(in the rows, 128 means zero)
Each named move below is a turn or a mirror, shown by a few rows before and after it. Which moves, in which order, take the first row of each later pair to the second? The first pair is answered.
W (before -> after):
[127 117 128 167 138 148 102 125 128 115 116 122 105 107 146 105 110 129
 154 125 130 117 117 145 147 108 152 150 121 141 129 141 151 127 158 149
 152 161 125 117 147 103 131 142 131 141 121 139 105 156 152 128 121  91
 134 130 153 134 136 147 123 175 125 107 115  91  94 143 147 121 127 159
 132 130 136 103 112 135 128 132 118 114 126 136 121 133 147 139 136 107
 135 125 121 121  93 154 128 145 131 116 101 143 114 152 128 151 174 135
  93 155 142 118 113 142 106 106]  ->  [119 111 115 162 136 162 104 130 121 118 130 130  88 109 144 106 135 152
 160 129 123 118 116 158 162 119 141 130 140 155 129 136 162 124 144 156
 153 140 126 116 139  95 118 133 118 135 151 145 112 139 145 122 132 113
 135 140 137 124 129 151 121 158 132 110 105  92 118 146 143 115 118 157
 133 117 142 107 132 133 136 131 118 121 137 134 113 134 148 137 144 114
 124 125 111 108 114 154 115 154 142 106 107 144 115 156 125 149 176 138
 105 164 132 121 115 132  94  90]
[102 143 105 121 150 103 178 149 125  98 111 162 114 142 139 122 135 127
  97 133 143 128 141 112 170 128 110 104 108 113 158 153 117 103 118 133
 122 131 141 122 129 135 114 118 151 101 116 122 112 109 110 138 121 121
 111 129 141 115 119  99 105 110 133 126 177 127 136 124 106 102 140 126
 134 123 129 125 136 132 115 121 160 145 127 111 146 119 156 130 113 111
 113 115 143 152 120 143 107  86 129 167 120 125 142 142 132 121 141 130
 121 127 104 134 127 150 127 135]  ->  [100 144 103 119 150 106 181 149 123 100 112 164 113 142 139 122 137 128
  99 133 141 129 143 112 173 129 108 103 109 113 158 151 117 102 116 134
 123 130 141 119 128 134 114 118 153 101 120 121 114 108 109 136 122 126
 112 129 139 115 120 101 103 109 132 128 176 128 138 124 104 101 139 125
 133 121 131 124 140 131 115 121 161 145 129 111 147 119 156 130 114 110
 111 112 141 152 122 142 107  88 131 166 122 124 141 143 131 121 141 129
 123 128 103 133 130 148 126 135]
[118 146 133 148 127 133  95 128 114 132 150 158 118 128 129 129 124 122
 139 100 117 146 118 136 131 115 151 124 101 115 128 157 139 137 119 123
 140 125 140 115 147 152 118 111 146 136 104 122 124 137 118 141 123 121
 117 115 113 119 112 161 133 141  86 100 140 127 112 143 119 133 114 138
 125 123 102 109 130 111 146 137 124 113 138 124 114 136 116 121 118 143
 127 102 134 115 130 108 104 135 114 130 118 154 110 104 123 124 135 141
 107 123 132 136 128 130 133 128]  ->  [114 143 127 146 126 137  98 130 112 134 156 161 112 128 128 130 129 131
 141 100 115 146 118 140 137 119 145 118 107 119 129 156 144 135 113 125
 142 119 140 114 145 151 115 108 142 136 112 124 126 131 116 140 126 128
 116 118 108 114 110 164 133 136  88 101 138 128 119 143 116 131 112 139
 126 117 103 109 137 110 150 139 124 117 143 125 112 138 117 119 122 144
 124 103 130 110 138 105 100 139 117 125 120 152 111 104 121 124 137 142
 114 127 130 137 129 126 128 121]
N (before -> after):
[128 157 114 135 142 141 112 140 104 129 148 158 129 148 105 128 117 116
 141 109 121 129 122 141 160 122 151 121 104 146 165 133 142 147 113 125
 140 137 102 137 134 147 142 101 118 115 141 139  98 143 138 143 109 124
 147 145 121 142 128 144 137 120 125 134 116 123  85 132 126 138 127 144
 130 124 169 127 128 138 118 124 115 120 124  94 110 138 125 123 136 105
 119 138 119 120 117 153 130 159 129 147  97 125 141 122 120 125 148 125
 107 146 147 110 107 128  85 131]  ->  [133 157 123 124 129 132 117 132 119 147 137 156 153 141  99 137 103 101
 134 105 119 135 127 122 140 113 158 127 100 138 154 133 127 148 117 114
 129 147 104 129 133 156 144 106 125 126 124 136  90 144 126 150 101 120
 148 126 124 142 121 139 130 114 122 132 121 140  80 131 128 154 141 138
 139 135 155 136 124 138 120 126 122 119 113  90 118 133 111 120 123 101
 134 138 123 148 127 142 137 151 123 148 111 113 139 114 120 114 128 124
 101 131 149 113 103 137 113 160]
[ 91 149 116 137 103 111 118 120 126 146 127 172 123 163 130 103 115 130
 156 158 131 103 155 135 178 160 115 163 122 145 152 101 155 133  91 116
 162 171 111 118 139 119 129 113 199 140 110  95 134 142 105 108 117 134
 140 133 174 153 149 135 132 140 119 106  89 110  75 167 112 109 153 127
 170  97 166 143 153 163 132 125 127 102  76  97  89 176 100 124 105 120
 141 124 107 116 146 152 122 130 113 132 102 130 114 143 149 120 151 125
 145 112 159  99 118 162 102 120]  ->  [ 94 146 123 129  94 110 122 114 133 159 123 167 142 156 127 106 105 122
 155 154 129 107 159 122 162 155 123 166 122 142 144  99 148 133  95 109
 157 179 114 114 141 122 127 119 201 150 102  93 131 139  99 114 112 134
 140 120 174 152 145 134 128 136 116 105  90 121  72 166 117 120 163 123
 176 105 155 150 148 163 131 128 128 103  70  98  94 173  89 124  97 118
 151 126 110 135 156 145 126 125 112 131 113 120 111 140 151 112 140 125
 141 104 161  98 115 166 120 139]
[146 183 127 127 131 115 132 137 113 107 127 135 152 138 116 136  81 108
 141 140 145 121 124 134 129 125  99 133 120 100 131 127  99 103 135 143
 140 142 130 122 127 138 116 138 153  90  99 111 121 121 126 128 125 131
 127 138 120 125 125 118 106 128 134 154 149 142 152 120  92 138 127 112
 147 115 130 127 131 136 180  89 137 112 121 116 163 142 123 118 113 107
 118 150 159 131 136 105 143  73 138 140 133 132 133 114  99 158 117 127
 123 140 139 102 133 124 157 176]  ->  [151 157 142 129 119 130 141 138 121 116 144 124 163 118 124 123  75 116
 151 132 135 124 127 126 115 116 114 146 132 115 130 123 109 108 139 155
 147 149 141 119 133 129 107 141 139 105 111 112 136 111 131 128 130 137
 124 135 106 108 121 126  98 126 117 154 144 153 167 123 112 139 138 112
 154 115 104 138 132 134 178  91 131 122 116 137 156 130 108 118 126 122
 131 142 147 134 163  96 141  70 145 120 151 126 118 120  97 150 113 129
 125 145 148 102 133 122 172 167]
[126 154 137 119 118 112 119 123 142 138 146 145 156 143 106 145 110 122
 119 132 128 104 138 123 130 133 113 137 122 143 105 123 111 138 115 127
 112 123 125 105 116 135 136 121 131 135 112 147 113 136 115 143 111 150
 123 124 136 144 121 116 120 114 121 115 122 139 118 138 133 134 153 121
 124 133 134 145 146 139 139 130 121 130 119 108 121 130 114 117 104 127
 144 132 139 177 156 130 133 121  92 122 145  89 129  99 133 127 122 141
 136 109 117 125 119 148 142 162]  ->  [129 126 145 131 112 133 128 129 144 136 175 137 151 128 120 127 111 141
 134 124 117 106 138 128 131 129 125 145 137 163 112 120 133 145 116 147
 128 125 135 108 124 116 125 122 115 142 134 149 132 123 129 135 125 159
 119 136 119 125 122 131 115 119 105 116 113 140 141 141 151 123 157 124
 129 124 121 153 152 137 137 133 110 140 117 132 104 120 111 117 128 143
 145 122 124 159 178 127 126 124 102 101 154  92 118 110 130 129 131 144
 141 124 125 125 121 139 137 130]
U (before -> after):
[159 108 148 144 103 148 158 106 139  99 124 119 144  66 168 142 114 123
 108 162 144 113 127 125 141 126 176 145 140 148 145 114  92 149 105 142
 145 126  78 148 121 152 139 144 171 171 115 156 149 176 163  90 136  59
 116 129 110 129 182 123  88 143 151 148  94  90 101 159 169 188 138 149
 125 131 135 146 150 108 117 183 106 108  85 164 138  91 116 125 159 149
 183 123 116 143 121 158 137  76  91 143 116 144 130 135 130 134 171 130
 146 155 133 155 126 140 126  97]  ->  [158  99 136 119  91 157 170 102 140 119 130 122 153  56 160 151 142 140
 109 164 134 126 125 124 138 130 168 122 168 153 132 108  90 147  96 134
 135 109  88 138 108 152 120 141 151 174 138 157 156 151 143  88 145  86
 117 114  85 109 162 121  76 116 159 154  93 102 142 160 166 193 135 136
 134 120 122 165 170  96 126 186 112 119  97 169 142  80 100 125 154 152
 186 128 105 148 161 145 125  78 104 133 142 132 128 131 126 111 149 132
 160 154 121 160 135 127 143 111]
[172  90 141 157 125 161 139  88 167  98 139 112 145 118 156  99 146 148
 101 145 132 191 145 136  96  96 127 131 171 147 116 131 108 116 135  88
 102 119 132 157 134 148 157 155 143 176 129 112 164 118 137 141  95 149
 130 116 136  91 122 137 112 145  95 102 139 119 156 113 129 121 159 110
 156 101 110 140 157  92 136 104 115 149 136 128 123 157 145 119 130 163
 145 140  86  70 133 104 117 148 158 109 157 121 103 105 132  89 132 113
 106 138 153 170 123 131 139 131]  ->  [175 118 126 143 133 142 133  83 160  97 112 118 149 129 144 118 151 133
  86 153 141 193 139 135  96 102 113 120 160 124 106 136  84 110 135  68
  87 113 124 156 123 163 164 155 155 169 112 108 148 127 125 146  84 140
 134 103 146 103 122 126 116 140 112 106 153 117 145 109 106 127 153 107
 151 106 125 131 154  90 137 102 127 141 141 106 140 161 149 121 107 149
 141 150 102  77 112 105 119 146 153 130 151 121 116  95 136  81 123 108
 102 123 144 171 125 133 142 160]
[126 101 124 143 128 118 142 125 148  98 134 134 133 134 130 119 132 162
 142 151 136 117 139 146 108 122 111 154 121 125 139 114 102 116 148 123
 132 164 125 130 127 128 168 133 135 134 124 117 143 146 151 107 151  98
 136 144 121 145 139 139 148 148 109 121 159 115 120 121 140 101 149 151
 154 114 119 111 117 115 124 128 107 115 102 144 108 131  83 132 133 117
 122 125 155  84  98 115 140 136 132 120 103 163 137 114 119 130 144 127
 133 123 127 101 132 129  83 111]  ->  [126  87 119 128 116 134 154 126 149 114 144 133 139 124 129 121 152 178
 149 150 124 126 140 148 105 122 108 139 144 133 130 107 105 117 142 121
 130 151 135 127 120 122 151 129 115 141 146 118 152 124 139 106 159 121
 136 137  99 126 125 142 139 128 114 124 155 126 156 125 142 103 148 144
 164 108 105 124 134 106 133 131 109 126 109 152 107 120  69 131 137 124
 125 126 142  88 133 104 129 139 144 107 124 155 132 115 114 113 129 128
 144 125 123 103 137 118  96 114]
[120 140 120 118 114 124 121 114 114 142 122 161 132 139 114 144 139 128
 126 132 137 135 132 121 134 133 111 107 141 130 128 117 119 125 101 113
 119 112 130 125 124 142 121 117 142 134 125 113 131 104  96 125 123 141
 127 128 137 142 113 116 133 103 132 117 125 132 131 131 117 140 127 126
 140 126 135 120 143 137 137 123 135 132 132 101 132 138 112 123 113 121
 125 131 124 143 144 133 122 129 127 133 134 113 140 122 124 121 119 123
 139 121 120 123 131 128 132 146]  ->  [123 144 130 142 125 116 114 117 114 127 120 161 125 145 120 133 115 117
 127 129 144 122 133 122 139 132 122 128 121 130 142 120 124 128 110 122
 127 128 121 132 138 143 135 122 157 130 109 113 128 125 113 126 119 121
 125 140 155 159 128 118 142 127 121 112 124 122  99 130 123 135 127 137
 133 131 147 107 126 147 126 121 127 125 122 100 129 147 126 124 118 122
 124 125 132 136 112 145 132 128 115 139 114 122 141 126 127 141 138 122
 130 123 128 119 125 139 117 131]
Now pairs of rows:
Between the rows of a pair lie two moves.
[131 144 138 167 143 139 115 133 127 117 129 136 119 136 134 115  98 120
 124 119 127 110 146 115 136 124 146 153 113 126 144 128 143 133 118 157
 130 143 123 135 144 108 126 112 140 123 118 117 132 144 144 140 128 109
 136 147 153 142 140 128 126 161 119 113 113 116  92 138 132 127 141 140
 116 139 143 122 112 148 121 116 103 143 130 140 104 128 128 134 127 135
 150 119 118 133 100 133 129 133 123 130  95 131 119 131 152 144 160 131
 117 136 130 130 120 137 107 119]  ->  [119 140 119 152 141 153 117 138 117 125 145 150 103 143 127 122 134 148
 130 127 121 112 145 131 156 136 124 122 137 140 141 120 151 129  98 157
 130 113 127 129 129 102 108 100 123 115 155 124 140 116 127 136 138 141
 137 154 133 134 126 129 122 133 132 116 103 121 125 142 123 124 126 135
 119 122 152 129 141 147 137 114 107 153 146 134  97 131 123 130 129 136
 138 123 105 125 132 131 112 145 134 121 106 128 125 130 147 137 154 136
 132 147 112 133 123 126  96 108] : N then W
[125 165 154 126 122 101  94 153 127 128 125 133 105 163  91 173 150  92
 117 107 114 116 136 126 143 156 105 100 142 160 157 118 143 126 117 107
 130 149 171  96  87 124 106 122 116 122 153 125 101 121 135 117 148 147
 100 138 149 124 109 126 112 118 168 110 122 121 143 120  93 121  92 121
 111 147 126 135 164 133 147 151 121  99 111  89 112 131 117 110 186 127
 154 156 124  99 129 120 117 171 101 142 135 165 143 152 131  97 147 114
 192 129 144 100 127 124 104 146]  ->  [128 170 164 140 126  93  88 149 130 119 118 127 109 167  95 167 127  76
 114 104 121 110 140 121 137 152 115 118 124 153 164 123 140 129 127 111
 132 165 167 102  96 126 117 129 130 123 131 123  93 139 146 119 140 127
  99 138 164 137 121 124 118 138 161 107 128 117 117 119  97 119  99 125
 106 156 129 129 148 140 139 149 116  92  99  89 114 136 124 112 185 125
 156 156 133 102 104 127 127 166  89 149 123 170 144 154 136 108 156 112
 182 126 155  97 123 132 100 146] : U then W
[161 151 138 101 145 128 115 127 131 134 137  94 141  81 123 126 104 112
 122 111 131 134 144 115  79 138 157 117 128 114 130 147 135 138 120 118
 118 137 118 101 168 150 116 107  78  85  97 163 202 129 105 113 144 126
 134 132  97  96  92  80 131 111 127 104 144 133 130  94 188 143 154 150
 158 124 118 179  93  79 139 165 144 133  82 143 135 147 142 137 143 102
 106 119 131 134 150 139 117 167  85 149 139 140 128 106 142 133 118 174
 132 130 148 121 102 141 129 107]  ->  [162 152 136 113 154 126 109 130 126 118 140  92 127  85 127 117 100 114
 124 110 134 130 143 124  87 141 157 123 124 114 140 150 143 140 124 126
 125 140 116 106 171 144 120 107  80  80  94 162 203 136 118 107 145 119
 132 143 100 100 100  84 137 121 127 106 145 122 122  93 188 133 148 155
 152 120 126 171  86  79 137 164 138 130  83 147 132 150 153 139 151 103
 101 117 132 119 133 147 117 169  84 152 126 148 129 112 144 142 131 171
 130 136 152 119 102 139 115  93] : N then W
[124 118 142 161 111 135 121 151 102  98 140 121  50 143 126 138 130 176
 138 155 125 147 134 121 149 117 119 102 122 144 129 112 160 112 120 129
 161 110 105 139 118 137 115 101 104 169 179 121 150 132 129 113 163 118
 149 130 130 152 134 141 110 135 149 140 107 142 144 141 171 117 114 111
 118 119 105 103 111 118 156 120 150 136 131 134 135 140 118 118 158 138
 111 101 110 123 119 131 135 109  93 144 114 140 108 151 108 145 144 111
 112 143 140 125 153 122 152 115]  ->  [124 145 130 149 118 115 113 145  98  96 115 126  53 156 115 154 133 161
 123 163 134 151 130 121 150 122 105  91 110 123 124 116 140 105 119 109
 146 106  97 138 108 154 121 101 115 162 160 119 134 140 116 118 154 110
 152 118 142 163 134 130 115 132 168 144 120 138 132 138 150 121 108 106
 113 124 119  98 106 115 155 119 162 127 133 113 150 146 124 120 135 122
 107 111 126 132  94 135 139 107  87 162 107 140 120 142 109 141 136 105
 108 130 130 127 152 125 157 143] : U then U
[114 155 133 111 135 121 118 140 138 153 126 123 142 156 101 170 107 108
 101 156 127 135 103 121 119 117 125  72 136 139 141 105 158  92 121 100
 119  87 136 105  98 136 114 142 118 131 142 167  92 129 108 154 166 118
 164 119 162 115 138 104 129 112 164 128 128 135 156 121  89 131 154 145
 134 127 156 112 136 104 124 126 146 150 155 121  87 137 143 123 148 129
 123 149  96 133 155 123 129 114 146 112 164 153 105 149 103 128  81 111
 150 108 139 128 144 121 120 116]  ->  [122 153 154 121 130 112 116 137 151 156 122 113 162 150 107 163  74  87
 101 149 130 131 110 103 100 105 145  99 116 138 142 107 154  97 136 102
 120 111 134 108 114 137 126 152 133 144 118 163  89 145 118 159 155  97
 162 115 176 123 146 103 128 130 147 119 128 143 129 119 103 138 170 150
 136 141 145 112 116 113 114 126 141 145 137 125  87 138 140 122 147 129
 141 145 100 151 148 123 142 107 131 111 162 151 100 149 108 136  82 113
 138 101 152 126 136 136 135 123] : U then N
[123 122 133 164  95 123 168 148 170 129 121  88 141 159 143 104  90  92
 140 109  89 110 145 109 118 151 159 153 145 109 117 106  61  84 131  95
 127 147  89 140 142 141 126 164 107 129 131 134 127 169 127  88 106 141
 151 134 159 113 122 108 136 168  96 111 115 143 106 146 121 115  93 135
 138 119 162  99 149 118 158 143 166 115  96 141 102 162 131 114  90 105
 156 126 128 152 130 160 149 169 117 141 100 103  85 117 146 144 130 102
 137 130  98 136 114 166 118 162]  ->  [125 105 130 152  85 140 179 148 172 140 132  85 147 144 143 105 108 108
 145 108  79 121 145 110 113 151 156 142 168 117 108 101  66  84 126  96
 124 136 100 135 134 135 109 162  88 138 152 137 138 150 119  86 116 162
 149 125 138  93 109 114 125 149  95 115 112 151 140 149 125 115  95 127
 146 110 144 115 163 108 165 147 167 127 102 152  99 152 117 114  96 111
 158 125 117 152 162 149 140 170 131 125 120  96  78 118 141 126 118 104
 145 132  94 140 118 152 132 165] : N then U
[167 100 167 163 143 147 153 126 148 133 135 101 152 119 153 106 114 140
 156 108 119 120 165 162 137 105 146 113 121 196 150 132 151 140 113 125
 184 146 116 133 132 105 144  95 157 171 176 105 133 106 118 145 130 123
  98 124 138 177 143 138 145 161  70 138 100 165 118  88 154 173 153 111
 135 151 119 142 144 136 146 147 150  87  98 148 114 149 102  70 158 127
 152 131 121 143 143 147 117 123 105  87 145 108 118 120  86 167 109 137
 134 158 166 132 131 135 141 106]  ->  [157 116 132 136 151 151 152 128 127 131 130 115 128 131 138 123 164 167
 152 122 119 129 157 185 161 123 113  69 145 192 144 132 146 130  90 111
 176 107 116 129 107 107 129  80 140 154 207 108 133  85  98 137 142 153
 100 123 118 167 129 134 144 128 102 150 103 155 160  87 125 164 126 103
 132 131 134 144 171 121 162 147 162  92 126 136 121 147 104  70 150 121
 132 143 117 123 156 147  99 132 121  94 153 110 132 114  79 152 100 137
 153 166 140 136 144 115 130 109] : N then U
[118 147 140 132 142 133 126 143 119 102 118 124 115 104 139 136 154 152
 124 117 127 124 104 155 156 137 142 122 111 154 150 147 147 127  80 135
 120 126 111 119 122  88 126 157 133 103 135 140 141 127 155 105 133 119
 126 179 144 141 142 130 148 148 120 107 153  97 126 113 133 123  97 122
 135 126 130 131 123 148 124 129 123 128 108  97 137 118 149 118 141 143
 109  91 117 130  88 152 105 120 141 111 132 146 126 118 131 164 152 154
 132 122 157 143 126 122  98 107]  ->  [119 132 156 138 131 138 128 140 132 114 126 122 127  96 141 129 138 146
 129 110 122 121 111 142 145 129 157 136 109 163 149 143 150 130  86 142
 123 137 114 115 132  84 125 160 136 114 131 140 144 126 157 110 129 117
 126 178 143 140 141 132 144 153 103  97 145 112 117 115 149 132 112 121
 143 134 118 137 119 156 121 128 118 130  95 102 131 119 138 114 146 146
 122  87 111 145 104 149 110 117 136 101 141 137 116 119 132 166 147 157
 128 122 165 142 121 129 109 106] : N then U
[208 178 125 107 168  94 104 146 145 110 112 117 152 102 196 131  98 113
 123  95 112 132 151 136 114 161 144 139  87 115  95 138  48 156 160  71
  79 134 141 125 120 150 136 133 154 101 134 140  88 162 144 138 107  88
  92  83 136 145 135 146 138 118 114 104 149 112 137 144 121 134  99 107
 123 169 140 169 128 115 190 146 150 107 116 137 117 126 152  96  91 128
 145 163 161 124 106 151 148 169 152 109 110 141 217 106 107 106 135 132
 104  60 145 117 151 132 154 118]  ->  [195 137 131 129 164 137 112 164 140 108 167 120 117  94 214 102 116 158
 154  91  98 120 156 158 141 162 148 135 117 166 113 125  97 161 147 110
 108 120 152 128 128 117 119 119 130  98 190 152 120 138 159 123 134 119
  89 120 109 126 134 167 135 111  96  98 116 113 169 152 145 115  92 116
 127 147 141 175 154 120 195 145 125 127 124 161  82 126 153  92 135 152
 133 147 127  88 149 154 129 185 171  74 116 146 204 124 100 121 161 144
 119  95 149 114 151 122 120  47] : U then W
